Rotation paths and how fast each direction turns (deg/step)
Each turn is a multiple of 5 degrees from 10 to 175, or 0.
Each row of a path follows its step; steps can be skipped.
path 1
step 0: [ 13.8  -5.9   6.5  -3.8 -13.6 -56.2 -12.6  -8.5   6.7  -7.2 -11.3  21.1
   1.6 -11.4  -7.2 -14.0 -18.8   2.7 -28.8   4.7  22.2  17.1  21.8 -19.5
 -12.4   5.3  14.8  10.6  19.8  11.3  16.5 -25.0]
step 1: [-18.9  24.9 -25.2 -16.2   7.9  -8.9   5.3 -12.5  -6.6 -28.0  -4.8  -2.6
  11.4  10.5 -20.4  16.4 -19.2   6.0 -11.5  19.3   0.9  19.9 -14.1   3.6
   2.1 -46.0  14.7  33.2  -1.8  -5.2   2.2 -27.1]
step 2: [ -5.5  15.3  23.1  -2.4  -1.8 -12.6 -22.9  25.1   3.0 -16.5  -9.9 -13.8
  22.8   6.2  -9.3  20.6 -18.4  16.4 -29.7  26.4   8.2  -7.2  -8.1 -44.2
 -24.1  12.7 -21.6  15.5   5.9  12.1   8.9  -4.6]
step 3: [-19.0  26.7 -32.2  -2.1  -8.8  10.8   8.5  -2.4   5.1 -21.3   9.5  12.9
  38.2  12.3  23.6  -4.0 -21.6   8.2 -25.0   1.2  21.3 -19.5  14.2  -5.8
  -5.5 -16.8  23.7  -8.0  22.8  23.2 -10.0  -6.9]
step 4: [ -3.6 -25.6 -15.2   5.8   0.5  10.9 -22.4 -24.4 -10.4 -11.6   2.2   5.3
  24.8  18.0   5.5  16.3 -16.9  -2.6  -5.8 -16.1  23.1  -6.9 -16.8 -28.4
 -18.3  16.6 -20.0  24.9  20.8 -20.5  18.7 -31.4]
step 5: [  1.7   1.6   2.8 -10.2 -26.1  -2.6  -7.5  -5.0 -14.5 -33.7  22.2  -6.0
  20.5 -10.0   8.7 -20.2  21.5  31.9 -23.1 -15.7  23.2  13.7  -4.6  12.7
 -10.6 -12.8  -3.5  12.4   4.6  35.6  17.6 -26.2]
step 6: [  3.7  -2.1 -12.6  25.1   5.3  10.6   8.8  -7.4 -27.8  -9.3  12.3 -28.9
  45.3  19.8  -6.2 -10.4  16.3 -12.2 -23.4  10.4 -21.7  -5.8 -19.5 -25.7
  12.9 -17.5 -11.7  22.9   1.4  -7.8  -2.7 -17.9]
step 7: [ 17.7 -25.5  -2.3   4.4 -25.6 -32.3 -12.0  15.0 -17.9  -8.3  19.7 -16.7
  29.5  -9.2  27.9 -10.3  -5.7  -3.8   0.4  20.7  12.7  12.2  32.1 -29.9
  -4.6   1.5  -1.3  -5.8  20.0  18.0  17.0   3.4]
step 8: [-23.4 -10.8 -26.5  18.3 -15.9 -12.3  11.0 -13.2 -24.4 -30.6  14.8  -1.8
   9.3  15.5   4.6  22.1   3.1 -38.2 -15.5 -12.4   9.2  15.7  12.3   2.2
  -5.1 -36.7  26.1  19.6  -2.3  -8.9   0.8   0.6]
[  3.2  12.2  -3.5  -5.8   1.1   2.6  -0.8   5.8  -1.0   7.8  -4.8  -0.7
   7.6  -1.0  11.0  -0.4  17.2  -3.1   0.6  11.1  -0.4 -10.3   1.9 -12.8
  -2.9   0.8   8.0  -5.0  -2.3  -5.3   5.1   4.3] | 90
[-11.0 -10.1   8.7  -3.1   0.5  -4.3  -3.7  -1.0  -4.7  14.4   1.5  -7.4
  -7.2  -7.7   5.6   1.2  -2.0  12.6   3.5   2.4   3.6  -3.1  -0.2  -8.0
  -7.8  -5.3  -7.9   5.0   7.2   3.0   7.3   7.9] | 145
[ -2.0   2.5  -7.2   1.6 -10.3   2.7  -4.1   6.0  -5.6   1.5  -3.9  -3.3
  -2.2  -3.4   1.5  -7.1  -5.2   1.3 -14.8   8.7 -16.7  -5.8  -5.6   6.7
  -6.5   0.7 -13.4  -4.9  -5.6   2.1  -5.9   2.1] | 95
[ -0.7  -3.5  -8.1  -4.1   4.3   7.8   3.4   2.7   4.1   8.2  -1.1   1.0
   7.9  -0.4   5.1   2.2   4.8   5.7  -4.0 -14.7  11.8  -2.8 -12.7   7.8
 -11.1  12.4  -2.1  -1.6   2.6   1.6  -8.3  -0.5] | 55
path 2
step 0: [ 20.4  -9.7  -7.3 -10.5 -25.4  -0.5  28.5   6.9  -6.8  21.6  25.1  23.9
   9.9   6.8  -5.0 -30.4  20.1  14.4  -6.4 -25.1  17.2  29.9  10.7  26.6
  13.5 -40.2   0.2  -8.7 -39.2  13.4  17.5   2.1]
step 1: [ 20.2  -2.7   7.0   8.5  16.7  -1.7   2.7  53.0 -38.7  -6.1 -19.5   0.8
  -7.0 -34.9 -15.9  -3.5 -30.9 -18.5  -0.4 -31.0   0.4  -5.4  11.5  -4.6
 -22.1 -13.1  12.9  -3.3 -20.5  12.8 -25.9  19.8]
step 2: [ 30.7 -25.4  10.1 -37.2   2.5  20.1  -5.8 -18.3  12.5   5.0 -15.2   7.3
  13.8 -25.1 -16.0  27.4  13.3  11.2  11.5  -9.5  12.9  23.7  -3.3  -5.6
  26.2   4.0 -18.5  23.5 -28.1  29.9  -4.5  36.8]
step 3: [ 38.0  -2.9 -22.2  25.3   7.4   2.3  30.0 -12.6 -14.3  19.2  -7.3  38.7
  -7.4 -16.2  14.8  14.8 -19.1  -9.5  32.8 -34.1  15.8   7.8 -17.1  15.9
  -3.5 -25.8 -18.7  -5.2  12.4  -2.2 -14.1 -23.5]
step 4: [ 36.1  -3.9 -17.0 -14.1  17.2  -7.0  30.2  27.2  35.6  -3.0 -41.1 -21.3
 -37.9  -9.3 -11.3  13.1 -25.3   3.8  -7.0   9.0 -13.2  17.7  -9.8   9.5
  10.7  25.3  13.4   7.3 -18.1  -4.3 -17.0   6.1]
step 5: [ 40.7  22.7  12.2   1.5 -38.5  21.2   1.4 -12.2 -13.7  15.0   2.8  16.6
 -17.5 -21.2  13.7  22.4  32.4  22.2  23.0  -5.1  -8.5  31.5 -17.4   3.6
   8.9  13.7  38.5   1.1   9.4   5.5  14.3  -2.0]
step 6: [ 37.4  26.9 -34.8 -25.0  10.4  -9.1   9.4   7.6  -8.8  29.5   5.6 -28.1
  -0.1  -3.4  54.7   5.3 -37.7   2.0 -10.6 -21.9  -2.2 -16.4  15.3   3.0
 -14.9   0.3  10.7   9.4   3.8   8.2   5.0  -7.8]
step 7: [  6.1   3.6   6.3  -5.0 -14.8  18.7  -4.8  -7.2 -15.6   4.0  -6.8   2.0
  -5.9 -42.0  -5.5  16.2 -39.2  27.1 -26.6  42.4  -6.6  12.6  18.3   8.0
  42.6   5.2  17.2   8.5 -30.6 -12.2  13.1 -12.7]
step 8: [ -0.6  -6.3  -4.4  -5.6 -45.8  -0.4  29.0   2.5 -12.4  39.0  -7.2  -4.7
  21.6 -27.3  26.9 -28.6   9.2   0.7  -8.6   5.9 -12.3  20.5 -11.6  27.3
 -19.5 -38.3   6.2  10.2   3.8  30.1   4.6  -4.4]
[  9.0  -0.5  -2.5  -1.4  -7.8  -7.8 -10.1   4.0   6.3  -3.0  -4.0  -0.1
   9.8   2.0  -6.7  14.8   9.9  -0.7  -6.5   7.5   4.0   7.0  11.1   0.1
   7.7   3.1  -5.0  -7.0  -6.5  -3.4   0.9  -7.3] | 145
[  5.2   9.3   3.2  -5.0   0.3   2.3 -15.5   4.4  -3.7  -4.4   9.8   1.9
   5.1  -4.2   6.4   1.3  -0.4   6.3   4.1  -8.2   9.2 -10.8   9.9  -0.2
  -2.9   8.5   5.7   4.6  -3.3   0.7  -4.8  13.0] | 80
[  1.7   1.0  -0.8  -9.7   9.2   2.3  -2.5 -11.0  -5.7   0.7   2.7  -4.0
   5.6   0.7  -0.2  11.4  -2.7   0.6  -4.6 -11.2   1.3   4.8  -1.3 -18.6
  -3.2  -1.3  -5.7   1.2   9.3   2.5  13.5  -3.4] | 100
[ -0.7   4.3   7.9 -14.6  -7.4  -3.6  10.7  -3.6  -1.6  -6.4  -1.5  17.2
  -0.6  -0.5   1.5   3.0   7.5  10.0   6.3   5.0   2.1 -10.0  -1.7   2.8
  -5.2  -5.5  -1.9  -6.4  -0.4   5.1   7.8  -4.4] | 140
[  0.4  -5.3  -8.8   2.5   0.2   1.8   3.6  -6.2  -0.8 -10.1  -5.9   6.2
   7.2  -0.3 -12.0  -2.8   1.5  -4.8   6.0  -6.3   9.5   2.2  -7.2  -9.8
  -7.7  -1.5  -4.6  -2.4 -13.6   4.5 -13.0   6.5] | 40
[  0.6  -7.8  13.2   0.8  12.9  11.2  -4.8  13.8   3.9   4.3  -2.0   6.4
  -3.3   5.9   0.1   5.9   5.5   0.0  -7.4  -6.1   8.0  -0.1  -5.7   5.0
   0.8 -12.4  -6.7  -4.8  -0.3   1.0  -1.9   4.8] | 35
path 3
step 0: [ 15.5  -1.1  22.5  24.9  17.0 -28.8  12.4  17.0  42.4  -8.5   3.2 -17.2
  16.5   8.6   0.1   8.7 -20.8 -25.4  -3.5  -1.8 -22.1  20.5   5.1 -13.2
  25.9 -18.7  -4.4 -26.1   1.6  25.8 -15.9   0.1]
step 1: [ -3.8  29.2  26.2 -24.7  24.2  -1.0  20.9  -3.0  -4.0   2.9  -7.5  18.5
 -22.0  24.5  -0.2  25.6 -40.4  16.8   9.9   3.6  25.5  37.3 -11.5  -2.8
  -3.7  -9.2  -1.8   3.7  15.1 -15.7 -13.3   3.2]
step 2: [-18.2 -10.3  12.8   4.4  -6.2  14.9   0.7  -8.0 -21.4  11.3  -4.2   7.5
   5.3  13.9 -17.0  19.3  25.6  21.0 -33.0   8.0 -20.5   2.9 -29.1  27.6
  21.7 -17.4 -15.1  34.5  31.4  -0.5   4.1  18.6]
step 3: [ 10.1   8.0 -36.6  23.0 -35.8   4.2  -9.2   1.2  21.7   8.3   6.7 -20.2
 -24.7   4.0   6.1  27.9  13.9  -1.5   7.6 -11.0 -32.0  16.8 -16.4  14.6
   3.2 -27.6  22.8 -13.8 -11.6  21.8 -14.5   5.9]
step 4: [ 26.3  -0.1 -21.9 -23.9  24.7   5.0  10.8  12.7 -19.2  27.8   5.8 -31.9
 -15.0  19.1   4.2  14.9 -19.2 -14.4  25.2  10.0   1.3  18.2  -4.7  -2.4
  -3.2  36.5 -22.4 -15.4  -0.8  28.6   0.3  15.8]
step 5: [ 15.1   3.4  11.5 -15.0  28.4   1.7  20.2  40.8  22.3 -15.9  28.6  -7.4
 -11.6  27.5   1.1  -4.5  27.3  -9.2 -18.7 -10.1  10.8  -7.9  -7.2  15.5
  -2.7  -4.8 -23.8  24.7  25.1 -19.3  21.9  -0.8]
step 6: [  5.6  14.4  18.8  -1.3 -31.7   9.7   1.0  16.9 -14.3  -1.7 -17.5  20.0
 -33.3   9.5   5.6  20.1  33.6  25.7   9.6  -5.3   3.0   0.4  -1.8  22.9
   9.4 -12.7  11.8 -17.8 -18.6  -8.7  29.9 -37.1]
step 7: [ -9.2 -29.0 -11.0   6.7  -3.9   9.6  -2.5 -23.4 -30.9 -11.8  -4.6  -9.0
  -0.9  30.6 -33.4  17.2  20.7 -14.7   6.9   1.1   6.9 -19.4  14.8  -7.8
  -5.8   2.3   4.3 -32.7   0.0  46.8  14.1   9.2]
step 8: [ 17.5  21.7 -32.4 -11.6  37.8   4.0   2.1  -3.9   5.9 -58.2  -3.8 -21.2
   8.3  10.5  20.1  -9.8  -5.1 -24.3   1.9   7.9 -19.2 -11.2   3.2   7.0
  -9.6 -14.5   7.3 -23.3  15.8  -8.0  -1.0  -3.5]
[ -1.5  -3.4   1.6   4.9 -12.5   7.1   1.1  -9.4   0.0  -1.1   3.1  -2.3
   5.2   2.2   2.8   7.3  12.5  10.6   3.8  17.4   0.9  -7.0  -5.2  -4.9
  -7.8  -4.8   0.8  -7.5  -1.9  -4.1  -3.4   9.4] | 85
[-12.2  -4.7  -5.7  -2.6  -1.3  -2.9   1.4   2.7 -15.7   0.0   4.2 -11.3
  -3.3  -2.4  -4.7   0.1  -2.9  -0.6 -15.2   5.3   7.1   2.5   1.9 -13.8
   3.2  -2.9 -10.5   1.8  -0.4   0.9   8.2   3.9] | 135
[-10.3  13.0   6.0  -3.2  -6.3   2.4  -5.3  -3.5   2.9   4.6   7.6  -2.2
  -9.3   5.0   1.3  -5.1  -5.9   7.0  -0.1  -5.4  -4.3   1.6  13.0   5.0
   4.4   5.3  -3.6 -15.5  -6.4  -3.8  -0.1   8.2] | 130
[  0.6 -11.9   4.2   0.6  -7.9   6.2  -0.6   6.3  -5.1  -3.3   6.0  -5.4
   2.0  -7.4  -6.3  16.1  -6.2  -9.0   2.6  -6.1  -6.8  -0.8   7.7  -1.3
  -2.3   2.6  -0.1  -9.0  -2.4   2.6 -14.0  -7.8] | 100
[  0.8  -4.9   8.6   1.1   8.5   2.1   9.4  11.0   7.8   5.9   0.9   2.4
   5.0  -2.0 -12.1  -2.5   8.5   8.6   5.9   2.7   6.0  10.2   9.7  -8.1
   3.9  -4.7   2.2  -9.2  -0.6  -4.4   7.4  -6.2] | 65
[  0.1 -10.0   1.4  -5.8   8.4  -1.2   4.4  -9.2  -5.0   6.4   2.6   4.0
  -3.7  -0.4  10.6  -4.0   4.3  -2.3  -3.9  -6.4  16.8   6.9  -3.0   3.3
  -5.0  -1.2   2.9 -13.0   1.2   9.1 -11.0   3.2] | 115
[  2.6  -6.9  -9.2  -1.6  -6.3 -11.0   7.5  -1.5   5.9  -0.2  11.8  13.5
  -0.8  -1.6   3.0   4.9  -2.4   5.8 -11.9   9.1  -4.0  -0.8   1.6   6.2
  10.3   4.6   4.9  -2.4  -7.8   4.9   4.3  -7.5] | 110
